[[ 74 -40]
 [-21  55]
 [ 98 -74]
 [-77  13]
 [ 25  35]
 [ 12 -24]
 [ 41 -16]
 [  0  37]
 [ 30 -18]
 [ 54 -36]
 [-41 -36]]
->
[[-40  74]
 [ 55 -21]
 [-74  98]
 [ 13 -77]
 [ 35  25]
 [-24  12]
 [-16  41]
 [ 37   0]
 [-18  30]
 [-36  54]
 [-36 -41]]

[[  6  98 -28  -3   9  -8  28  -3  56  30   3  28   2   4 -16  97]
 [-16  77  25 -15  11   5  22  19  16   0  34  -4 -24 -32  -9 -24]
 [ 59  29  36 -11   1   1  18   0  11 -24  39   7  -2 -19  10  -6]]
->
[[ 97   6  98 -28  -3   9  -8  28  -3  56  30   3  28   2   4 -16]
 [-24 -16  77  25 -15  11   5  22  19  16   0  34  -4 -24 -32  -9]
 [ -6  59  29  36 -11   1   1  18   0  11 -24  39   7  -2 -19  10]]

[[-16  45  52   5   8 -27 -15]
 [  9 -42 -53  15  15  50  12]
 [ 13 -53 -53  15  15  50  12]
 [-21  45  65  15  30 -27  -9]
 [ 34 -53 -92 -16 -38  50   3]
 [ 21 -32 -40 -32 -45   2   3]
 [  0 -21 -13  25  30  40   6]
 [ 13 -42 -53  15  15  50  12]
 [  9 -32 -40  20  23  40   9]
 [  4  45  26 -26 -38 -37 -18]
 [  0  12   0  20  23  21  -6]
 [ 21 -53 -66   5   0  59   9]]
->
[[-15 -16  45  52   5   8 -27]
 [ 12   9 -42 -53  15  15  50]
 [ 12  13 -53 -53  15  15  50]
 [ -9 -21  45  65  15  30 -27]
 [  3  34 -53 -92 -16 -38  50]
 [  3  21 -32 -40 -32 -45   2]
 [  6   0 -21 -13  25  30  40]
 [ 12  13 -42 -53  15  15  50]
 [  9   9 -32 -40  20  23  40]
 [-18   4  45  26 -26 -38 -37]
 [ -6   0  12   0  20  23  21]
 [  9  21 -53 -66   5   0  59]]

[[ 50 -31  -6   1]
 [ 62  80  -6   1]]
->
[[  1  50 -31  -6]
 [  1  62  80  -6]]

[[-11 -52  12 -24 -10   5  51 -32]
 [ 51 -13 -34  13  42  24   5 -16]
 [ 41  40 -23  34  36  13 -34  23]
 [  5  56 -15  21   4 -15 -62  30]
 [-73 -22  42 -39 -62 -32  19  -9]
 [-34 -89  13 -51 -31  -6  67 -60]
 [-60 -31  14 -40 -53 -32   2 -21]
 [  5  48 -21  20   3 -13 -63  28]
 [ -8 -46  10 -21  -7   5  45 -29]]
->
[[-32 -11 -52  12 -24 -10   5  51]
 [-16  51 -13 -34  13  42  24   5]
 [ 23  41  40 -23  34  36  13 -34]
 [ 30   5  56 -15  21   4 -15 -62]
 [ -9 -73 -22  42 -39 -62 -32  19]
 [-60 -34 -89  13 -51 -31  -6  67]
 [-21 -60 -31  14 -40 -53 -32   2]
 [ 28   5  48 -21  20   3 -13 -63]
 [-29  -8 -46  10 -21  -7   5  45]]

[[-12 -65 -31  -5  23 -22 -37   2  15 -12  20 -23]
 [-87 -85 -61 -43  -3 -24 -45  19  42 -24 -48 -91]
 [ 49   3 -11  26  35 -35  29 -26 -20 -26   1 -18]
 [-46  28 -73   4  10 -66  71 -49 -32 -68  41 -29]
 [ 55  -8   6  40  46   2   4 -14   3  12 -42 -32]]
->
[[-23 -12 -65 -31  -5  23 -22 -37   2  15 -12  20]
 [-91 -87 -85 -61 -43  -3 -24 -45  19  42 -24 -48]
 [-18  49   3 -11  26  35 -35  29 -26 -20 -26   1]
 [-29 -46  28 -73   4  10 -66  71 -49 -32 -68  41]
 [-32  55  -8   6  40  46   2   4 -14   3  12 -42]]

[[-25  30   2   3 -75  29 -46  31  18]
 [ 54 -43  15  37 -19 -63  47  -4 -25]
 [ 53 -56  98  -9  64 -10  -7  44  63]
 [ 37  -1   2  66 -75 -97 -12 -15  -2]
 [-25 -65  66 -52 -37 -97 -46  62 -42]
 [-14 -41  41 -28  -8 -41   5   2  -9]
 [ 12   3  36  -4 -34  -3 -41  39  15]
 [ 56 -58 100  61  26  53  50 -31  55]
 [ 15 -65  50 -52  73 -40  18 -31 -42]]
->
[[ 18 -25  30   2   3 -75  29 -46  31]
 [-25  54 -43  15  37 -19 -63  47  -4]
 [ 63  53 -56  98  -9  64 -10  -7  44]
 [ -2  37  -1   2  66 -75 -97 -12 -15]
 [-42 -25 -65  66 -52 -37 -97 -46  62]
 [ -9 -14 -41  41 -28  -8 -41   5   2]
 [ 15  12   3  36  -4 -34  -3 -41  39]
 [ 55  56 -58 100  61  26  53  50 -31]
 [-42  15 -65  50 -52  73 -40  18 -31]]

[[-35  -8   7  57  -9   5  37 -23 -23]
 [-33  -8   7  39 -17  -5  27 -25 -21]
 [ 17 -26 -25  44  -1   6  14 -27 -10]
 [-49   5  20  67   0  17  48 -12 -22]
 [-36  -7   6  93   8  26  55 -20 -24]
 [  9  21   5  64  68  73  35  42  15]]
->
[[-23 -35  -8   7  57  -9   5  37 -23]
 [-21 -33  -8   7  39 -17  -5  27 -25]
 [-10  17 -26 -25  44  -1   6  14 -27]
 [-22 -49   5  20  67   0  17  48 -12]
 [-24 -36  -7   6  93   8  26  55 -20]
 [ 15   9  21   5  64  68  73  35  42]]
